grid =
[[ -6   3  26  -7]
 [ -5  10 -11   6]
 [ -2  15   5  -4]
 [  1   2   8   1]
 [  9  -1  -4   2]
 [-12   1   0  -2]
 [ -6  -2 -72   4]
 [  0   1  10   3]
 [ -3 -12  29  -3]]
Rows and columns are counted from 1.
row 1 col 1	-6
row 9 col 1	-3
row 8 col 4	3
row 5 col 4	2
row 2 col 2	10
row 5 col 1	9
row 1 col 3	26
row 6 col 2	1
row 9 col 4	-3
row 3 col 1	-2
row 3 col 4	-4
row 7 col 2	-2
row 4 col 1	1
row 5 col 2	-1
row 8 col 1	0
row 5 col 3	-4
row 4 col 4	1

x =
[[190  76  91  59]
 [186 169 192  22]]
Indices start at 1.
(1, 1) => 190
(2, 4) => 22
(2, 1) => 186

X =
[[-296   98  830  602  661 -610 -537 -379  447  456  341]
 [-188  253  458  834  814 -276 -231 -594 -214  479  389]
 [ 610  913 -556  800 -472  125  -29 -318  665 -243 -160]
 [ 910 -597  185  852  -54  159  670  566 -408 -567 -241]
 [ 409   37  216 -305  403  391   25 -443  157  290 -263]
 [ 407 -257  346  120 -241   34  201  348 -434  669 -144]
 [ 823  313 -450  779 -247  356  402 -117  493  331 -363]
 [ -59  859  891 -255  733 -525   77  458   75  503  481]
 [-342  -78  883  545 -549  318  287  -55  272  353  643]
 [ 816  206 -120 -251   52   53  394 -243 -589  679 -235]
 [ 636 -144 -363  577  356  208  101 -329  564  369  733]
 [ 505 -589  784  922  896  332  989  141 -199  732   77]
 [ 168  322  490  633 -184  875  427  -95 -391 -380  119]]
Rows and columns are counted from 1.
(1, 1) = -296
(13, 6) = 875
(4, 2) = -597
(10, 1) = 816
(2, 8) = -594
(10, 11) = -235
(10, 9) = -589
(13, 1) = 168
(7, 7) = 402
(3, 10) = -243
(4, 3) = 185
(7, 8) = -117
(11, 7) = 101
(4, 11) = -241
(4, 5) = -54
(11, 1) = 636
(7, 5) = -247
(7, 3) = -450
(13, 10) = -380
(10, 3) = -120
(8, 3) = 891
(11, 8) = -329
(12, 11) = 77
(3, 7) = -29
(3, 1) = 610
(13, 8) = -95
(3, 4) = 800
(11, 10) = 369
(13, 11) = 119
(12, 5) = 896
(1, 4) = 602
(11, 6) = 208
(5, 8) = -443
(9, 2) = -78

arr =
[[  6 -25 -41 -74 -28 -47 -17  25 -11 -61 -74  16  25  17 -52]
 [ 62 -63 -40 -18  73 -81  38  61  51  63  79 -79  54 -50  62]
 [-73  65  48  49  27  -4   4  -7 -38   5 -22 -36  55  47 -79]
 [ 68 -75 -34 -56  78  70  68  73  23  12   2 -34  35  22  -1]
 [-51 -68 -71 -60 -80 -60 -74 -74 -15  35  66 -57 -49  37  12]
 [-71  63   8 -79  80 -16  69  42 -64 -27  37  -2 -76 -50 -30]
 [-31  33 -28 -57  28 -60 -13 -50  50 -37 -59 -10 -63  35  34]
 [ -8  35 -41 -17  19  76 -71  33 -65 -36 -22 -19 -77   9  -7]
 [ 60  44 -53 -21 -40 -19  53 -57 -70  39 -54  69  74  -2  77]
 [ 43  43  75 -52  37  38 -16  12 -22  32 -39  30 -30 -68 -10]
 [-20  23  11  58 -72  22  27 -23  26  67  53 -33  46  80 -49]
 [-32  27  82 -74 -72 -24 -70  65  43   4  32 -76  42  73  17]
 [-76  81 -46  -8  66  40 -12 -76  69  17  69 -42  45   9 -72]
 [-19 -24  26  29   6 -22 -19 -17  22  15 -78  19  -3 -63 -37]
 [ 81 -11  58 -45  82   5  -9 -62 -74  54  55 -27 -47 -47 -13]]
Rows and columns are counted from 1.
(1, 1): 6
(12, 6): -24
(15, 13): -47
(3, 6): -4
(13, 6): 40
(13, 5): 66
(1, 3): -41
(4, 11): 2
(11, 7): 27
(1, 6): -47
(14, 14): -63
(13, 15): -72
(14, 7): -19
(12, 10): 4
(3, 10): 5
(11, 1): -20
(9, 2): 44
(14, 8): -17
(14, 1): -19
(7, 5): 28
(13, 14): 9
(14, 13): -3
(1, 10): -61
(2, 6): -81
(8, 6): 76
(12, 14): 73
(4, 3): -34
(8, 14): 9
(5, 9): -15
(15, 15): -13
(2, 3): -40
(10, 7): -16
(13, 11): 69
(7, 6): -60
(12, 1): -32
(10, 9): -22

W = ((0, -16, 40, -4, 1, 18, -10, 3, -1, 12, 3), (-3, -19, -17, -1, 26, 53, -30, 40, 11, -6, -17), (-18, -4, -18, 10, -12, 47, -37, -4, -5, 3, -32), (7, -21, -9, -2, 4, 3, 3, 71, -12, 5, 32), (6, 31, -42, -3, -2, -32, 14, -33, 3, 19, -18), (0, -38, -1, -8, -7, 14, -1, -22, 10, -3, -17), (-5, 11, 39, 3, 28, -18, 17, 39, -7, 6, -7), (-2, 10, -20, -3, 11, -1, -3, 45, 26, 5, 8), (15, 19, -34, -3, 7, 23, 15, 60, 7, -7, -35))
Indices start at 1.
(1, 1) => 0
(2, 4) => -1
(2, 6) => 53
(9, 3) => -34
(1, 5) => 1
(4, 4) => -2
(2, 5) => 26
(8, 9) => 26
(8, 4) => -3
(3, 8) => -4
(7, 3) => 39
(7, 10) => 6
(2, 2) => -19
(4, 9) => -12
(8, 11) => 8
(9, 10) => -7
(7, 5) => 28
(7, 11) => -7
(8, 7) => -3
(8, 8) => 45
(4, 2) => -21
(9, 1) => 15
(1, 6) => 18
(7, 1) => -5
(3, 5) => -12
(2, 3) => -17
(6, 2) => -38
(4, 3) => -9
(3, 6) => 47
(7, 4) => 3
(2, 11) => -17
(4, 1) => 7

data =
 40  -17   63   43   -3   46  -20  -10   49   27  -31   73   31   22    9
 18   25   66  -72   31  -48  -40  -53  -30   -5   46  -36  -70   47   20
 39   55  -54  -23   75  -69   38   -3  -21   18   27   40   -1  -27  -36
-16  -44  -49   -3   70   12  -29   30   41  -74    1   53  -77   -2   59
 62   26   33  -37   14   60   11    4  -23  -16  -51   43   -7   65  -13
 34   51  -38  -37  -30   46  -17    7   64   41   22  -66   73   76  -27
 64  -38  -71  -27   28   -8  -20   29    5  -28  -75   64   44   37  -75
 29  -54  -45   -8  -46   36   20   53   26   25   43    7  -37  -46  -67
 18  -59  -18  -40  -33   51  -26  -75   55  -32   55    3  -61   17  -23
-70   76    5   35   65  -57   53    2  -31  -51   50   34   -5  -57  -56
-72  -73   67    6  -32  -64  -73    5  -38   22  -23  -16   53   53   33
-26   -5   76   26  -42   32  -11  -60   32   -1  -63   -6   20  -23    3
Rows and columns are counted from 1.
(1, 1)	40
(11, 10)	22
(2, 8)	-53
(9, 13)	-61
(7, 11)	-75
(10, 2)	76
(11, 8)	5
(9, 6)	51
(6, 2)	51
(1, 8)	-10
(1, 6)	46
(9, 12)	3
(5, 7)	11
(9, 11)	55
(8, 10)	25
(3, 1)	39
(2, 4)	-72
(6, 11)	22
(9, 2)	-59
(12, 9)	32
(12, 10)	-1
(1, 4)	43
(8, 13)	-37
(8, 12)	7
(10, 8)	2
(2, 7)	-40
(6, 6)	46
(4, 7)	-29
(9, 14)	17
(7, 8)	29
(9, 4)	-40
(1, 13)	31
(11, 11)	-23
(3, 7)	38
(5, 11)	-51
(3, 12)	40
